Each path below is one point turned by a fixed rotation once a step. After each direction that follows a path, write how fast that rotation turns it, in degrees per step (0 if it stays still).
Each turn is a multiple of 5 degrees from 10 to 175, or 0.
Each row of a path follows its step; steps can be skipped.
Path 1:
step 0: [-8, 16, -10, -33, 25, -6, -2, -20, 10, -10, -28, -20, 5, 14, 22, 7, 12, 12, 16, -15, 11, -4, 1, 12, -6, 6, 3, -13, -27, -5, 18, 12, 32, 13, 4, -26, 9, 5, 15, 24, -17, -2, -12]
step 1: [-2, -36, 5, -19, -1, -6, -2, -14, 30, -25, -6, -19, -31, 21, -3, -10, -9, 15, -17, -4, 1, -7, 1, -14, 8, -23, 29, -22, -15, 7, -3, 3, -16, 19, 8, -24, -14, -11, 6, -17, 4, 16, -2]
step 2: [-9, -33, 8, 4, -5, 22, 26, -8, 8, 3, 15, -16, -1, -24, -29, -2, -29, -7, 3, -10, 13, 6, 6, 10, 0, 1, 7, -7, 23, 17, 13, 1, -21, -16, 1, -1, -25, -20, -18, 24, 9, -11, -31]
step 3: [8, 18, -39, -3, -16, -3, 12, -25, -15, 18, -11, 15, -10, 6, -20, 16, 35, -9, 7, -4, 26, 11, 19, 17, 7, 2, 6, 3, 23, -30, -2, 1, -5, -9, -15, -11, -18, -1, -8, 16, 1, -19, -16]
step 4: [-1, 0, 3, -16, -23, 12, -23, 7, -16, 15, 27, -7, -24, 2, 7, 7, 18, 20, -8, 19, -5, 2, -16, 17, -16, -30, 9, 8, 3, -25, -20, -12, 11, -3, -13, -27, 6, 34, -9, -19, -13, 4, -6]
step 5: [5, -22, 27, -16, 32, -16, -5, -4, -2, 23, 25, -14, 22, -5, -28, 8, -8, 13, 8, -1, 5, -9, -5, 24, -35, 5, -3, -16, -12, 28, -9, 7, 12, -3, -12, -5, 12, 28, -2, 7, 2, -1, 17]
step 6: [15, -22, -28, 12, 26, 2, -5, -35, 6, -1, -2, -5, -17, 34, 16, 8, 12, -8, 27, -2, 8, -7, 1, -5, -25, 13, -9, -14, -2, 20, 25, 4, 12, 9, -8, 12, -22, 0, 18, 6, 13, 8, 16]
step 7: [-17, -22, -3, 15, -23, 22, 19, 32, 9, -23, 21, 0, -41, 13, -11, 4, 7, -12, -14, -3, 1, 8, 3, -19, -6, 13, 24, -15, -14, -17, 24, -11, 24, 8, -8, 5, -7, 0, 5, 6, 10, 14, -3]
step 8: [-23, 18, 11, 6, -20, 9, 44, -6, -14, 28, 7, -36, 3, -8, -32, 7, 5, -12, -23, -21, 9, -10, -2, 9, -1, 15, 0, 15, -4, 5, -12, 3, 9, 11, 19, 9, 3, -7, -12, -3, 14, 13, -11]
step 9: [-3, 25, -7, -7, 11, -3, 6, -38, -26, -1, -24, -22, -6, -8, 3, -6, 11, 6, 29, -6, -6, -5, 0, 11, -9, -18, 3, 8, 11, -25, -2, 19, 27, -19, 4, -19, 14, -4, 27, -4, 8, 7, -31]
step 10: [-10, -35, 11, -6, -7, -10, -18, 3, -3, -15, -16, -3, -17, 14, -17, -3, -1, 5, 13, -1, -28, -3, 0, 9, 4, -36, 23, 3, -22, -6, -29, 3, 1, -12, -12, -40, -1, 4, 15, 5, 12, -5, 25]
step 11: [-8, -42, 25, -14, -10, 16, 4, -9, 7, 16, 2, -3, 14, -6, 6, 14, -7, -11, 8, -2, -3, -22, 6, 4, -6, -2, -14, -5, 9, 31, -3, -4, 15, -8, 5, -14, -33, -15, -33, 36, -3, -7, 15]
Directions:
[3, -8, 5, 2, -10, -1, -10, 3, 7, 3, -6, -1, -2, 4, 3, 4, 5, -7, -3, 3, -1, 3, -5, 2, 6, -4, 6, -6, -2, -10, 3, -6, -2, -3, 0, 2, 3, 4, 13, -3, -3, 7, -3]  120
[3, 0, -6, -1, 9, 8, -3, 0, -2, -6, 0, 4, 2, -6, 3, 6, 9, 6, -3, 0, 3, 4, 5, -4, 11, -8, 1, 5, -6, -2, 4, -1, 6, 2, 0, -3, -8, 5, 5, -7, 11, -2, 1]  120
[8, -8, -2, -9, -5, 2, 6, 1, 0, -3, 1, -4, -1, 7, -1, 6, -8, 7, 1, 11, 1, 4, 10, -3, 5, 7, 0, -2, -3, 2, 2, 0, 0, 0, 4, 12, -6, -8, 1, 3, 0, 6, -1]  70
[-7, -1, -2, -3, -4, 4, -3, 2, -3, -7, 1, -3, 2, -7, 5, 1, -4, 5, 1, 0, -5, 3, 3, -1, -7, -8, -1, -4, 8, 4, 15, -5, 9, -10, 4, 4, 6, 4, 0, 4, -4, -3, -8]  155
[5, -1, -6, 4, -2, -4, -8, 2, 4, 9, 9, 6, -5, -3, -4, -2, 2, 6, 2, -1, -5, 2, 2, 5, -10, 10, -4, -5, -4, -1, 1, 0, 0, 1, 5, 6, -7, 8, -1, -9, 5, -5, -6]  35
[2, 12, 3, -4, -2, -4, 0, -2, 4, 2, -1, -6, 1, -1, -2, 5, -6, 8, 0, 9, 4, -9, -4, -1, 4, 1, 7, 2, 4, 0, -3, -3, 10, 14, 5, -2, 7, 8, 2, -3, -1, -3, -6]  85
